Each row is where one point has got to under a steady rotation. How many steps took it there?
The counts run from 0 to 990.
[125 152  91 128 103 161 101 151 117  93 107 138 116 144 148 106 147 101
 110 191  85 108  70  97 142 134 143 143 154  80 117  90 111 120 128 140] | 838
[102 125 103 134 115 120  65 105 162 112 127 115 127 128 152 134 134 121
 150 127  76 144 131 157 116  65 110 156 138 175 160 112 145 121 138  85] | 484
[110 143 125  96 103 137 142 122 114 120 124 180 112 103 109 155 107  93
 135 106 124 105  91 175 133 135 141  84  95  92 107 140 135 107 145 170] | 75
[ 98 135 124 106 116 130 138 113  85 174  99 125  92 148 146  92  67 155
 142 110 125 116 113 129 148 111 137 149 185 166 148 123 155 151 119 112] | 228
[105 124 130 105 109 196 156 124 114 167 118 122 106 119 139 126 126 127
 146 143  99  97  73 122 178 166 133 146 138  84  86 119 138 131  80 138] | 346
[104 150  90  90 102 140 104  87 105 161 118 150  93 116 138  91 102 136
 130  92 123 107  96 153 118  91 100 169 152 148 156 105 154 143 113 104] | 631
[ 98  84 123 151  98 116 135 140 137 152 136 112 154 131 115 163 134 148
 179 133 140 188 108 132 143  91 131 161 122 191 144 132 134 167  92 137] | 612
[ 80 148 121 109  83 115 121 151 120 155 116  84 124 151 144  94 137 150
 111 185 126 159 115 118 163 139 151 131 169 154 132  83 134 139  93 118] | 434
[120 177 104  85 110  67  92 108 110 131 113 156 109 114 138 113 119 117
  81 149 124 129 108 144  95 134 130  72 138 175 141  72 116  94 142 125] | 825
[166 124  93 130 171 143 163 132  98 131 128 177 107  96 156 146 114 109
 144 102 104  89  94 137 101 111 160 139  85 102 112 156 170 101 144 131] | 335
[ 77 154 138 147 125 158  98  88 161 183 149 121  93 154 122 138 136 132
 128 148  75 132  89 134 132 138 148 117 120 153 149 107 170 110 109  64] | 628
[165 123  73  92 137 116 142 155  91 163 115 104 128 105 180 101 147 139
 117 146 142  91 123  96 112 134 103 177 157 149 125  98 126 150  91 151] | 437
[158 122  86  87 114 101 170 136 111 159 133 128 155  80 125 128 117 146
  81 135  95 151 101 141  98  91 126 144 153 129  87 100 140 133 113 114] | 569
[123 131 130 135 145 146  81 119 129 117  93 167  99 107 168 131 144  95
 199 145 123  76  97 119 121 153 143 136 105 127 136  81 137 109 109 142] | 617
[ 94 172 107 107  98 123  97 168 124  93 132 100 122 174 138  95 140 125
  76 138 154 154 129 124 126 100 117 132 143 172 163 141 115 149 182 142] | 30
[110 173 168  67 129 131 144 109 126 175 133 112  82 103 136  85 130 137
 103  83 154  70 134 144 126 139 101 126 144 134 116 131 155 126 156 102] | 917
[ 92 107 108 115  98 109  94 134 173 123 144  96 114 124 159 141 192 110
 105 118 104 167 141 166 145  78 103 155 112 167 146 145 141 125 125 121] | 457
[113 118 106  85  94 101 113  97 107 135 104 182  89  87 133 158  98 107
 133 103 121 116  97 177 129 122 135 104 110 132 134 116 138 108 112 168] | 74
[175 130 159 153 172 142 171 129 114 130 174 140 159 109 104 159 113 142
 147  91 124 120 104 115  68  91 160 124 138 154 111 131 126 145 163 100] | 909
[ 75 107 162 140  95 142 118 149 160 122 147 119 146 145  95 175 145 103
 156 148 143 169 100 135 165 145 153 107 111 162 123 130 127 130 109 155] | 210
[125 164 131 126 126 178 144 146  90 149 135 182 123 139 115 129  91 126
 170 138 153  82  68 116 113 169 161 110 132 129 120  90 155 124 131 132] | 761
[ 77 163 168 110 102 125 123 154 160 115 143 122 124 146 122 127 152 113
  99 176 137 136 129 145 138 164 165  71  97 107 120 104 144  77 170 129] | 563
[172 144 141 172 165 111 154 142 138 103 152 140 154  84 130 140 176 136
 147  90 143 111 141 129  77  84 137 154  92 116 122 126 106 137 167 112] | 130
[137 163 116  72 124  96 145 115 107 133 109 131 109  81 155  89 157 142
  99  92 163  72 159 157 108 107  84 149 110  96 111 109 130 122 163 131] | 944
[ 70 169 114 117  95 135 117 158 106  99 100 123  74 155 153  86 129 114
 111 143 166 109 117 110 169 146 148 136 115  99 140 134 103 135 148 174] | 695
[147 136 163 190 174 189 149 155 130 125 168 111 142 146 123 137 143 145
 149 109 114 132  98  83 118 104 136 151 148 141 133 146 113 171 151 109] | 378
[126 152  79 115 138 167 165 157  93 159 121 130  96 155 164  80 118 128
 117 144 138  91  92  93 152 153 164 155 120 100 135 136 157 135 114 158] | 982
[ 98 157 102 119  77 148  91  75 108 146 104 174  90 107 119 106 123 134
 132 101 111 111  76 150 135 125 102 137 146 109 128 102 119 147  94 135] | 632
[119 132  88  95 106 134 102 113 113 160 108 119 121 125 162  88 103 141
 153 146 113 100  99 152 129  96 127 185 181 165 127 115 164 143 123  89] | 747
[115 162 175 110 130 120 120 163 153  99 147  92 132 123 156 109 186 117
 121 150 145  94 168 142 123 140 131 123  93 111 111  96 140  91 187 104] | 680
[124 171 112 123 115 142 176 140 123  85 152 135 125 130  96 129 154 120
  54 108 111 148  98 137 123 111 123 107 113  81 113 169 107 118 175 154] | 428
[131 117  97  68 134  95 110 116 113 154 112 160  99 101 160 124  95 112
 129  97 149  79 122 153 101 127 125 131 123 182 160 125 165 106 134 161] | 73
[123 145 136 143 121 196 118 178 128 113 169 122 174 163 127 147 156 108
 179 170 144 117  94 118 127 111 160 159 135 152 120  99 151 132 135 106] | 614
[129 127 174 162 116  84 181 123 122 138 123 141 143  97  85 159 111 150
 107 119 130 163  98 120 115 143 147  66 145 138 117 110  84 134 113 159] | 934
[122 129 108 111 127 116 176 137 104 110  90 155  96 105 143 126  88 107
 116 127 116  93 123 157 163 129 175 105  99  73 100 142 150 103 152 169] | 48
